In the data rows, 128 means zero.
Some points, one per row:
118,113,196,112,165,149,171,141,95,125,109,124,102,160,172,210
143,115,175,91,123,139,127,87,146,158,127,122,117,147,155,166
133,100,135,163,78,144,122,110,172,158,144,88,110,100,96,120
120,114,137,163,95,150,141,140,126,128,118,108,122,121,87,138
133,127,145,90,142,118,110,83,169,163,129,116,169,153,124,118
107,186,31,145,201,74,136,206,60,71,114,196,148,113,152,89
134,111,149,67,153,120,120,79,171,152,164,121,174,134,148,101
118,142,137,60,185,110,134,118,117,109,125,152,162,164,170,125
136,128,167,70,190,132,147,113,99,117,121,134,157,161,163,134
136,151,152,124,160,128,159,143,97,110,99,140,129,156,148,151
132,203,78,109,206,106,137,208,57,54,86,177,138,160,175,112
103,87,160,132,101,154,147,110,125,136,132,112,127,126,115,144
107,148,25,179,148,90,140,221,96,41,109,157,138,106,105,96
129,92,137,125,99,131,122,88,173,156,164,107,137,111,112,125
115,114,98,123,112,114,99,105,149,136,156,111,155,107,117,82
114,117,113,193,73,123,104,135,115,137,128,117,86,102,104,153
111,139,98,68,183,97,116,88,139,123,142,153,207,138,161,79
131,144,73,159,107,110,95,122,173,135,109,103,140,110,57,69
124,151,61,120,144,90,101,144,112,112,121,148,160,132,144,100
120,142,49,140,128,103,101,156,126,103,131,159,142,99,106,84
119,98,191,82,135,140,137,94,130,150,154,125,121,135,153,144
142,125,87,120,121,98,99,83,178,148,157,123,171,102,105,76
126,114,140,138,125,139,133,118,128,138,146,126,113,112,122,139
135,141,149,165,86,117,113,116,129,151,120,113,94,118,106,145
107,168,81,91,251,85,167,194,49,22,97,185,176,159,186,134
134,83,217,107,128,182,158,100,137,150,130,88,83,171,166,198
133,110,72,226,44,134,109,143,165,134,141,102,105,68,39,94
131,164,120,151,144,114,133,174,74,103,97,144,89,135,144,149
131,132,81,166,86,114,111,128,150,143,135,128,135,99,78,94
141,114,148,111,114,144,123,101,157,165,158,119,138,115,126,117
127,120,159,108,134,137,145,109,144,143,135,115,130,133,122,124
124,124,168,113,154,139,147,125,92,130,129,143,108,143,170,170
137,135,109,136,123,119,122,122,159,137,138,118,148,122,94,85
137,125,109,140,105,127,125,135,167,118,142,115,135,113,105,108
134,186,125,103,180,108,129,173,59,88,84,162,121,169,167,112
16 more points follow, each with its number after it:
129,113,135,145,101,131,133,127,134,133,131,119,106,122,131,145 0
137,136,123,114,131,130,112,85,178,167,142,115,163,115,112,104 1
147,84,181,127,86,161,141,70,188,167,142,76,130,129,100,150 2
141,132,173,22,195,111,128,68,156,151,153,137,192,166,182,119 3
134,67,234,103,99,176,154,70,186,185,150,66,114,140,118,167 4
150,155,120,90,179,119,134,132,117,126,139,153,152,134,167,118 5
142,86,197,148,67,175,149,103,159,163,136,91,91,136,96,168 6
118,148,86,173,114,116,131,171,85,106,99,150,108,113,95,117 7
140,136,213,71,174,153,160,131,109,130,114,133,118,175,183,176 8
129,126,114,134,119,124,108,118,144,134,139,118,140,113,109,102 9
133,110,152,107,129,138,124,75,153,171,138,109,160,142,121,135 10
121,103,183,175,93,166,147,134,115,152,114,109,69,122,101,191 11
129,137,125,106,157,105,131,129,100,117,120,156,142,140,173,140 12
106,138,107,219,114,135,152,201,62,92,102,153,79,108,123,158 13
134,131,98,107,166,97,103,88,157,128,132,121,172,126,129,111 14
124,125,170,133,136,153,145,128,119,129,113,123,122,139,137,160 15
Which of these numbered points is nearest to each point below, ignoring the 3 directions in which the first points spread most? Its number follows each.
123,125,100,186,99,126,108,177,106,112,118,129,101,109,99,114 > 9
129,119,140,122,130,138,124,102,147,152,136,103,155,144,127,130 > 10
124,117,124,123,138,133,130,111,152,130,132,120,147,130,129,124 > 15
120,165,111,110,170,107,117,128,86,120,104,138,138,158,164,132 > 10
137,164,81,69,185,92,108,115,136,116,99,144,189,158,170,100 > 14
141,136,199,144,119,169,178,161,86,95,96,132,70,166,145,202 > 6
114,167,55,161,142,90,113,188,65,84,91,172,108,126,150,149 > 12
113,116,121,118,114,126,121,97,128,158,142,129,144,110,113,104 > 7
126,104,136,126,79,149,103,76,164,179,153,118,125,107,96,114 > 7
105,122,70,116,151,92,97,93,151,150,156,122,175,89,98,66 > 11
139,177,64,97,205,82,114,158,91,90,124,178,166,126,163,77 > 5
162,132,168,43,135,133,115,49,166,208,148,119,158,139,164,104 > 5
136,159,92,91,172,91,115,118,147,124,135,149,170,136,142,88 > 3
123,79,221,158,127,185,195,160,95,106,121,112,61,139,140,228 > 4
120,131,126,205,102,148,163,204,67,83,96,147,70,120,100,161 > 6
108,136,38,123,133,83,85,95,178,135,144,124,194,91,82,40 > 11
132,112,153,113,99,150,133,100,172,156,126,107,127,142,113,129 > 6
140,126,153,52,182,121,139,123,127,100,139,146,166,162,200,136 > 0
136,120,132,142,101,139,130,118,150,141,126,111,128,120,110,136 > 15
130,162,172,13,228,122,129,80,134,129,115,160,187,186,201,128 > 1
149,137,115,121,111,110,97,100,143,152,128,126,153,122,142,109 > 12
103,103,97,154,100,125,107,144,164,121,148,109,143,94,78,72 > 4
94,200,9,153,188,62,133,214,56,55,93,198,153,110,123,80 > 11
132,122,113,118,122,111,100,78,181,164,154,110,171,122,96,87 > 10
122,139,81,132,102,120,102,114,141,152,137,124,152,105,98,76 > 7
148,169,173,42,236,120,176,139,100,87,94,155,179,206,208,154 > 2
146,121,100,175,80,123,110,132,150,156,156,101,128,86,86,111 > 5
113,105,117,203,70,150,139,166,116,119,119,118,72,101,74,148 > 11
113,87,193,132,111,165,158,116,124,133,155,122,105,126,146,177 > 13
100,111,66,213,60,129,103,153,135,136,141,132,106,66,61,101 > 13
129,160,44,91,180,79,99,138,108,99,120,175,187,125,151,67 > 12
163,147,172,71,171,123,125,102,132,142,138,139,149,156,176,131 > 5
120,99,140,190,52,157,128,135,148,136,127,96,83,113,74,127 > 6
122,156,159,19,227,113,141,102,119,111,118,154,190,177,191,109 > 15
132,122,106,155,100,115,103,109,148,155,139,123,139,103,107,106 > 12
134,117,167,97,138,138,126,86,145,161,132,109,141,150,136,139 > 10
153,148,122,108,124,113,91,91,148,168,138,120,139,123,130,88 > 5
109,141,78,165,119,114,123,134,109,121,117,141,127,106,102,99 > 7
132,99,206,111,135,171,164,127,115,128,118,116,87,169,177,215 > 0
133,109,146,122,95,148,113,82,163,178,136,109,122,117,103,118 > 7
135,124,136,116,128,131,130,122,149,118,124,108,141,140,133,129 > 2
141,92,193,111,86,167,131,73,195,183,154,80,115,128,110,139 > 8
153,142,163,116,166,145,155,130,118,119,96,119,119,163,140,160 > 2
147,85,203,87,132,159,165,80,190,149,147,84,161,150,138,157 > 2
115,133,70,82,149,95,103,57,178,129,149,122,235,121,133,57 > 10
112,154,85,137,157,106,141,169,99,92,114,156,147,129,135,93 > 15
121,104,178,134,114,160,158,140,106,121,103,121,82,148,128,180 > 6
118,95,169,99,103,136,124,110,173,145,140,110,116,133,143,151 > 0
122,133,106,158,126,127,140,147,110,105,115,133,125,120,103,121 > 15
141,113,198,126,131,166,165,144,115,118,117,115,89,154,152,188 > 6
122,120,101,137,119,124,125,110,164,146,127,112,157,125,94,99 > 10
167,139,145,82,151,101,103,73,171,159,152,120,164,131,129,93 > 3
115,114,104,147,123,121,155,151,146,98,140,123,152,117,108,114 > 4
142,126,213,34,179,150,134,63,136,170,132,133,151,174,193,168 > 1
138,110,138,100,133,130,115,91,182,148,137,105,156,140,123,113 > 2
150,89,230,75,116,177,146,49,181,183,145,82,145,158,129,166 > 2
136,142,164,81,188,126,166,113,111,126,109,133,162,177,187,166 > 10
155,104,231,112,133,176,155,92,124,170,140,101,106,153,147,187 > 5
120,129,124,116,181,111,143,133,101,105,141,151,152,119,151,125 > 13
135,108,83,144,58,122,80,58,207,193,178,97,164,65,47,40 > 7
142,133,110,144,131,123,127,110,157,145,128,110,150,122,97,105 > 1
121,106,157,155,81,147,141,120,143,142,138,109,82,117,113,157 > 0
128,135,162,194,140,153,177,213,21,87,106,159,57,127,146,189 > 13
122,140,119,95,164,117,129,112,128,129,125,140,160,145,142,113 > 11
134,110,141,148,68,144,113,82,180,178,131,96,114,115,84,111 > 7
116,141,32,187,80,87,68,131,152,133,138,137,127,70,67,63 > 12
115,117,220,70,200,180,195,168,58,80,104,162,114,193,213,209 > 6
146,110,171,187,39,171,138,127,156,174,116,97,65,113,72,157 > 8
127,130,54,166,93,117,87,129,160,138,145,111,147,85,79,77 > 9
105,173,31,108,176,65,92,151,92,87,127,171,181,113,141,68 > 12
139,138,156,63,181,109,142,91,154,119,130,120,163,155,164,131 > 2
133,111,205,80,157,153,153,92,118,138,135,120,148,159,178,153 > 15
151,111,164,154,116,149,139,127,141,139,134,102,99,137,115,158 > 3
122,153,117,62,193,116,127,109,119,121,131,162,192,142,178,105 > 15
119,132,153,89,188,120,158,128,130,105,120,133,153,169,155,142 > 4
132,127,207,131,135,164,165,158,63,112,109,133,72,155,158,204 > 9
